(in the rows, 128 means zero)
Turns, then the turns between two rows, first turn first; the first pair answered:
sep:
[132 170 184 109 110 121 157 124 150 148 116 115  91 123 134 106 142 161
 134  93  92 124  95] => [124 147 177 104 109 131 162 136 148 144 118 120  76 125 159  90 145 136
 117  96  96 102 107]
[134 145 110 126 106 158 113 152 128 124 130 130 143 155 113 118 139 131
 141 124 134 134 109] => [131 148 109 119 102 154 116 156 120 117 132 124 139 149 112 122 135 139
 137 122 130 133 107]
[107  92 136 157 159 138 122 119 181 152 172 118 135 126 172  86 115 108
  96 135 146  93 139] => [127 131 151 175 166 126 110  90 193 169 166 117 172 128 126 113 117 139
 128 131 148 132 116]
rulev:
[118 123 138 142  96  99 117 157 132 119 135 130 132 124 125 113 117 150
 132 158 140 127 129] => [108 112 134 133 104 105 126 162 128 118 137 132 113 122 140 108 114 143
 118 152 133 117 134]
[104 115 106  64 118 131 152 164  87  94 136 133  80 111 147 136 105 152
 106 124 112 106 135] => [109 148 125  83 138 117 154 130 102 107 141 125 101 102 110 165 102 199
 117 108 105 138 108]
[121 133 119 136 140 148 125 139 118 126 131 120 130 117 139 132 122 123
 111 136 116 134 114] => [126 138 123 143 139 141 123 135 121 129 131 119 137 117 127 138 122 131
 118 135 117 142 108]
Zis:
[107 150 137 111 105 112 114 135 124 131 149 138 146 115  96  94 113 145
 121 130 171 100 113] => [103 133 140 129 124 122 113 124 141 147 156 140 144 121 114  82 121 126
 107 126 170  90 115]
[110  99 111 116 137 143 127 144 117 101 131 115  69 114 150 128 126 114
 105 126 106 101 137] => [125 127 123 111 104 114 116 145 112  91 124  99  91 102 102 146 114 167
 129 129 112 128 117]
[136 140  97 123 125 119 111 113  98 128 121 140 134 149 136 134 137 114
 143 140 139 140 137] => [139 141 105 133 123 111 103 103 109 135 124 135 146 148 127 135 138 124
 141 138 143 144 130]
[124  99 142 128  75 149 101 162 154 125 119 149 158 134 132  79 133 121
 122 163 166 106 131] => [122 100 137 117  72 149 104 167 145 120 117 150 153 134 129  82 132 121
 128 164 164 109 133]
Now pairs of rows:
Each pair is two turns apart.
[108 145 105  99 106 118 133 161  89 112 116 108 114 106 135 126 136 122
 133 127 128 135 135] => [110 153 130 142 129  98 124 125 127 139 128  93 138 101 111 134 132 161
 120 107 128 153 110] : rulev Zis
[ 99 101 131 126 170 131 148 130 149 138 176 148  91  99 157 136  97 175
  77 107 120  77 125] => [113 128 135 115 139 104 141 132 137 124 170 133 107  87 114 154  88 222
 100 111 127  99 107] : Zis Zis
[ 98 147 100 127 173 116 155 114 120 124 119 162 133 148 140 157 114 153
 145  96 140 145 104] => [122 137  92 124 118 117 134 142 114 115 106 170 156 162 141 129 127 109
 170 133 172 136 126] : rulev rulev
[115 136 161 171 165 106 104  83 169 154 165 134 143 139 154 112 144 112
  93 102 135 145  89] => [117 173 121  64  99 100 126 139  73  79 135 137 109 119 121 144 123 150
 147 124 126 159 101] : Zis Zis
[132 143 129 127 101  88 120 140 128  75 102 142 171 126  70  98  94 181
 185 159 133 142  94] => [135 107 141 165  92  81 104 145 162  94 112 135 185 134  90  65 104 151
 157 161 151 120 100] : rulev Zis
[120 160 157 133 116 102 133 153 109 134 108 108 116 118  84 157 119 179
 137 117 126 141  84] => [124 126 138 117  69 111 123 195  96 116  98 116 111 126 115 119 129 124
 133 147 148 108 112] : rulev sep
[ 94 125 139 138 143 120 127 118 122 130 116  98 113 135 179 127 128 105
 120 131 115 127 135] => [106 151 149 148 147 108 120 101 129 135 115  97 133 135 147 147 127 133
 145 128 115 155 118] : sep sep
[132 116 122 109  78 132 138 153 110 114 126 114 139 119 109 122 143 129
 119 124 143 132 119] => [112 100 119 111 113 148 153 147 114 120 134 118 115 118 138 120 142 115
  95 111 128 118 124] : sep rulev
[122 129 119 160 154 120 128  73 187 156 135 127 169 147 148 142 128  80
 142 135 160 139 123] => [123 165  90  77  96 114 141 114 116 100 115 126 148 132 116 168 113 119
 189 154 155 155 127] : Zis Zis
[128 123 106  83 103 133 128 189  98 109 111 117 135 130 125 132 111 131
 144 139 125  98 125] => [128 134 138 124 127 107 123 153 135 133 127  96 152 118  98 148 102 188
 125 113 118 118  92] : rulev Zis
[149 149 110 159  97  88 149 111  93 148 141  89 149 122 103 110 122 162
 171 143 150 158 125] => [127 103  96 144  89 105 160 142  85 136 146  92 112 123 160  73 125 113
 131 149 149 112 156] : sep sep
[101 153 123  94 117 121 151 131 109 121  84 168 105 106 154 174 125 158
 139 111 116 175 121] => [107 123 118 125 131 148 139 127 134 148  83 185 119 129 193 141 148  80
 131 123 130 154 144] : sep sep
[103 116 151 176 184 111 130  99 183 202 156 109 147 141 120 139 133 119
  81 108 122 110 111] => [119 151 156 146 126  70 126 115 157 169 148  91 158 121  64 162 116 192
 114 117 130 136  90] : rulev sep
[120 115 176 173 158 126 139  97 123 145 110 126 107 136 194 111 137  90
 135 121 136 113 127] => [138 137 185 189 148 113 125  83 134 152 105 125 135 136 160 120 139 109
 157 122 144 137 113] : rulev rulev
[ 98 128 140 142 117  78 150 107 148 123 130 147 125 123 150 137 110 166
 142 164 111 112 121] => [ 95 117 136 134 111  83 155 121 137 116 129 148 114 123 162 130 111 154
 137 171 114 103 130] : sep Zis
[138 139 137 135 113 123 114 114 148 131 128 120 141 119 106 133 118 147
 155 126 123 136 118] => [123 123 112 105 125 152 131 131 125 120 125 136 109 125 147 124 121 105
 148 127 114 115 143] : Zis Zis
[133 126 100 125 158 171 129 123  99 130 107 143 148 150 138 116 142  76
 150 134 130 115 159] => [154 148 131 160 142 134 110 102 129 140 112 123 187 142  87 128 138 131
 164 129 141 145 129] : Zis Zis
[ 97 135 117  70 138 158 154 127  84 118 150 130  83 112 143 143 130 142
 104 109 123 114 153] => [112 154 149 135 172 140 137  80 140 158 159 124 127 115 113 155 136 171
 103  90 125 145 123] : rulev Zis
[146 136 126 125 130 137 114 137 122 131 124 138 143 125 125 123 131 107
 147 136 138 126 130] => [142 130 121 114 127 136 121 144 111 121 124 134 130 119 130 124 127 112
 143 136 133 121 134] : sep rulev
[127  95 109 123 129 153 121 134 119 141 123 156 138 126 154  99 151  80
 150 157 131 108 132] => [145 121 134 149 107 116 103 117 141 144 123 138 172 117 101 116 143 137
 168 153 142 137 103] : Zis Zis
[123 143 151 118 113 100 144 129 115 117 134 115 130 104 106 162 123 177
 138 120 128 147 108] => [112 119 164 151 150 105 144 114 145 142 150 113 128 108 131 149 126 160
 101 108 120 130 106] : Zis sep
[110 121 108 110 124 138 143 146 121 125 135 122  87 123 165 125 114 125
 115 123 130 114 137] => [120 115 110 114 101 130 132 153 126 124 134 116  95 123 160 116 114 124
 115 130 143 110 139] : Zis sep
[131 149 143 127 140 115 142 114 126 123 132 117 114 114 116 155 124 170
 122 110 118 146 112] => [146 126 146 167 138 125 123 108 160 148 132 128 145 135 138 122 146 108
 120 123 141 132 126] : rulev Zis
[132 123 120 133 177 164 128 109 143 153 129 140 113 145 148 131 149  82
 122 133 126 129 151] => [156 164 134 124 128 123 115 112 134 132 122 121 139 128  83 159 132 158
 157 135 135 165 123] : Zis Zis
[127 109 135 167 174 115 121  83 163 148 136  99 127 109 123 104 111 163
  95 110 148 145  91] => [110  88 126 146 164 117 134 103 149 131 140  94  96 102 142  94 107 163
  74 109 146 123 101] : sep sep
[118 111 123 108  95 107 130 156 101 115 113 129 114 115 153 107 113 134
 101 143 141 101 150] => [121 143 141 127 126  89 130 121 117 130 119 118 130 105 115 141 105 192
 109 121 125 134 118] : rulev rulev
[114 156 104 103 150 118 122 128  90 112 116 133 131 149 127 166 108 131
 144 115 145 121 126] => [110 142 100  97 143 121 123 139  87 108 118 135 124 148 137 155 109 117
 138 121 148 111 134] : rulev sep
[127 154 125 117 140 144 128  99 129 134 134 135 124 130 119 154 137 129
 132 109 115 145 128] => [122 153 124 116 145 147 131 100 127 132 134 137 121 134 130 148 138 123
 131 111 113 142 132] : Zis Zis
[146 137 144 147 103 163 149 103 101 119 115 133 149 117 149 164 137 106
 171 124 111 162 113] => [137 138 151 138  96 149 157 105  94 109 120 122 136 102 141 171 125 141
 163 113 103 162 106] : Zis sep
[147 108 150 181 105 114 106 114 171 158 139 131 172 142 128  96 138 106
 114 139 157 126 122] => [121 121 146 123  76  85 133 142 123 111 143 105 123 105 109 122 103 188
  97 122 136 126 108] : sep sep
[148 169 156 166 140  93 127 139 133 146 137  86 160  94  88 142 117 198
 111 113 127 121 116] => [124 128 150 155 140 101 143 163 128 134 148  78 117  86 133 116 108 179
  65 106 120  78 131] : sep Zis
[136 141 140 154 125 121 109 121 167 141 128 126 145 131 102 119 134 115
 152 130 157 144 147] => [107 125 128 136 167 147 135 121 151 140 136 137 103 130 142 120 132  94
 127 114 134 125 157] : Zis rulev
[128 141 130 156 137 134 120 100 145 160 121 137 170 122 119 137 150 100
 151 143 127 165 123] => [ 93 123 121  95 106 118 154 143  99 110 128 117 100  91 136 138 121 148
 114 130 109 135 126] : sep sep
[126 126 156 156 158 135 127  97 157 150 146 125 137 127 142 129 117 142
 111 100 123 135 119] => [125 148 131  87 122 135 141 133  96 104 128 130 113 115 127 148 107 161
 145 113 117 141 130] : Zis Zis
[137 103 128 145 116 121 133 131 149 123 128 121 123 131 144 104 128 126
 111 130 139 113 136] => [127 110 118 119 123 125 146 137 122 110 128 122 102 125 145 116 121 139
 109 126 125 115 137] : rulev Zis
[127 115 114 114 113 134 133 159 113 112 129 100 103 141 146 130 105 127
 125 134  96 123 153] => [123 106 119 133 138 146 135 145 129 128 138 104 100 146 158 130 109 115
 111 124  90 121 155] : rulev sep
[117 138 115 141 192 142 135  85 114 155 131 166 173 124 103 153 157 145
 211 105  94 141  90] => [119  94  91 118 140 162 125 138  96 133 122 179 160 141 151 102 169  65
 207 141 119  94 136] : rulev rulev
[118 115 138 142 110  94 129 133 140 134 127 103 132 115 122 119 119 166
  99 116 129 119 122] => [118  97 130 151 120 111 125 136 146 139 127 115 130 126 150 101 128 126
  91 123 136 104 137] : rulev Zis
[156 172 127 116 132 123 127 115 122 108 119 131 148 136  85 156 143 157
 183 128 132 154 108] => [171 145 135 152 109 121 104 121 153 123 121 128 171 149  96 121 156 120
 176 143 158 135 118] : rulev Zis
[166 139 103 104 154 120 139 102 150 112 132 122 105 110 124 150 139 130
 136 119 166 129 118] => [159 125  97 102 153 125 139 114 152 111 131 124  98 113 142 139 139 111
 125 120 168 114 126] : sep sep
[108  59 116  83 108 145 119 183  74 114 152 103  77  87 159 111 101  81
 101 122 105 106 101] => [110  66 129 145 195 171 113 123 123 177 160 126 109 108 167 122 118  53
 100 101  95 126  93] : sep rulev
[ 95 100 126 103 128 138 133 149 143 111 139 141  98 128 141 114 111 121
 123 141 131 120 144] => [108 134 144 124 135 118 122 119 156 128 139 134 130 124  98 139 105 165
 145 136 132 156 118] : rulev rulev
[106 140 112  84 149 149 184 156 104 132 130 119 150 117  67 150 117 143
 139 161  84 145 133] => [135 126 126 133 115 136 149 154 144 152 129 117 201 135  59 122 134 111
 151 182 125 145 134] : Zis rulev
[146 147 128 141 153 125 133 102 155 155 135 137 128 153 149 128 117 135
 125  98 141 123 130] => [155 139 122 138 125 128 122 116 149 149 129 141 136 162 155 112 125 110
 135 115 157 115 145] : rulev rulev
[173 125 128  85 127 158 150  85  91 141 162 178 129 122 125 122 143 109
 146 113 129 148 138] => [183 120 129  88 101 149 141  93  92 135 158 173 139 124 116 116 145 105
 153 125 141 145 140] : Zis rulev
[137 129 155 123 115 114 104 136 147 147 128 144 156 188 118 103 149  72
  99 157 121 119 141] => [132 135 156 127 141 125 111 122 152 159 133 150 153 192 123 112 149  71
  98 147 111 126 139] : sep Zis
[117 188  94  93 174 196 160 106  68 142 135 162 148 135 135 161 134 132
 185 155  81 127 130] => [155 182 102 119 104 172 120 121  89 142 125 155 201 148 108 132 146 114
 213 187 123 127 134] : Zis rulev
[ 91 153 118  50 135 103 135 144  90  83 126 114 103 100 115 141  88 141
 163 140 105  92 149] => [136 146 145 120  83  71  82 135 151 111 126 100 175 114  85 107 106 126
 177 168 152  98 138] : Zis rulev
[133 122 148 113 156 122 118 151 148 154 120 127 101 127 110 147  64 153
 114 111 106 104 139] => [131 121 137  92 138 124 121 169 132 139 115 130  92 128 115 143  65 143
 122 120 110 100 148] : sep Zis
[107 132 106 106 190 157 160 107  99 128 122 151 100 118 145 162 110 128
 122 113 108 142 147] => [155 154 110 128 127 139 118 114 110 132 104 156 167 132  95 150 129 118
 182 152 148 168 145] : rulev rulev
[ 94 130 133 140 125 170 131 147 111 144 106 134 136 118 185 102 156  50
 164 110 141 109 179] => [120 168 171 176  90 115 104 124 141 150 109 105 187 104 106 127 145 133
 189 107 157 152 137] : Zis Zis
[134 127 119 124 122 145 128 139 133 117 120 132 132 141 123 118 133 107
 140 128 132 129 139] => [127 122 118 118 121 145 132 144 127 111 120 129 121 136 128 118 128 112
 132 125 127 123 141] : Zis rulev
[132 127 154 124 155 149 144 161 137 149  86 165 121 147 116 117 131  90
 149 172 122 104 154] => [126 149 155  97 151 133 155 163 114 133  84 154 107 129  92 143 113 145
 157 163 107 121 138] : rulev Zis
[ 47 168 168 149 140  79 151 109  89 109 134 111 105 128 126 109 142 203
 115 110 107  87 112] => [ 35 153 157 141 155  99 161 113  82 108 135 120  85 135 154 101 146 171
 102 110 101  71 126] : Zis Zis
[121 162 130 106 164 132 150 115 111 117 127 138  95 122 122 166 121 130
 124 123 112 134 122] => [129 169 138 120 167 128 143 104 124 128 127 137 111 124 112 169 123 135
 132 119 116 142 114] : sep rulev
[110  68 104 125 140 160 107 131 153 129 138 119 130 162 192 110 142  80
 114 124 144 123 166] => [ 90 109  92  61 152 153 137 134  99  95 133 114  92 136 164 161 116 153
 129 107 112 148 149] : rulev Zis
[ 98  92 149 117  81 116 133 126 134 106 153  89 102 138 155 121  98 164
 103 138 130 103 155] => [109  98 130 100  68 137 128 140 113  98 138 109 107 150 160 116 111 122
 132 160 136 105 175] : sep Zis
[111  91 114 122 131 144 146 152 107 166 122 133 115 130 129 115 126 160
  94 107 116 117 138] => [121 102 128 137 122 125 136 141 119 170 127 124 132 124 107 122 121 185
 100 104 122 133 125] : Zis Zis
[127 133 111 100 138 148 160 137 110 134 116 152  99 143 162 142  77 146
 128 107 116  95 183] => [158 171 128 124 117 127 136 118 128 145 109 146 151 147 103 158  83 177
 170 115 133 135 162] : rulev rulev
[109 121 146 117 141 165 110 111 119 122 136 136 123 169 155 110 110 101
 146 147 124 130 129] => [105 141 143  97 143 158 119 111 101 111 133 129 113 159 137 132  99 135
 156 140 114 145 119] : rulev Zis
[130 112 140 140  82 102 114 128 152 129 134 126 148 116 133 106 136 131
 113 144 148 119 128] => [117 107 128 109  84 110 130 141 126 112 134 126 119 112 147 108 126 131
 107 141 138 107 132] : rulev Zis
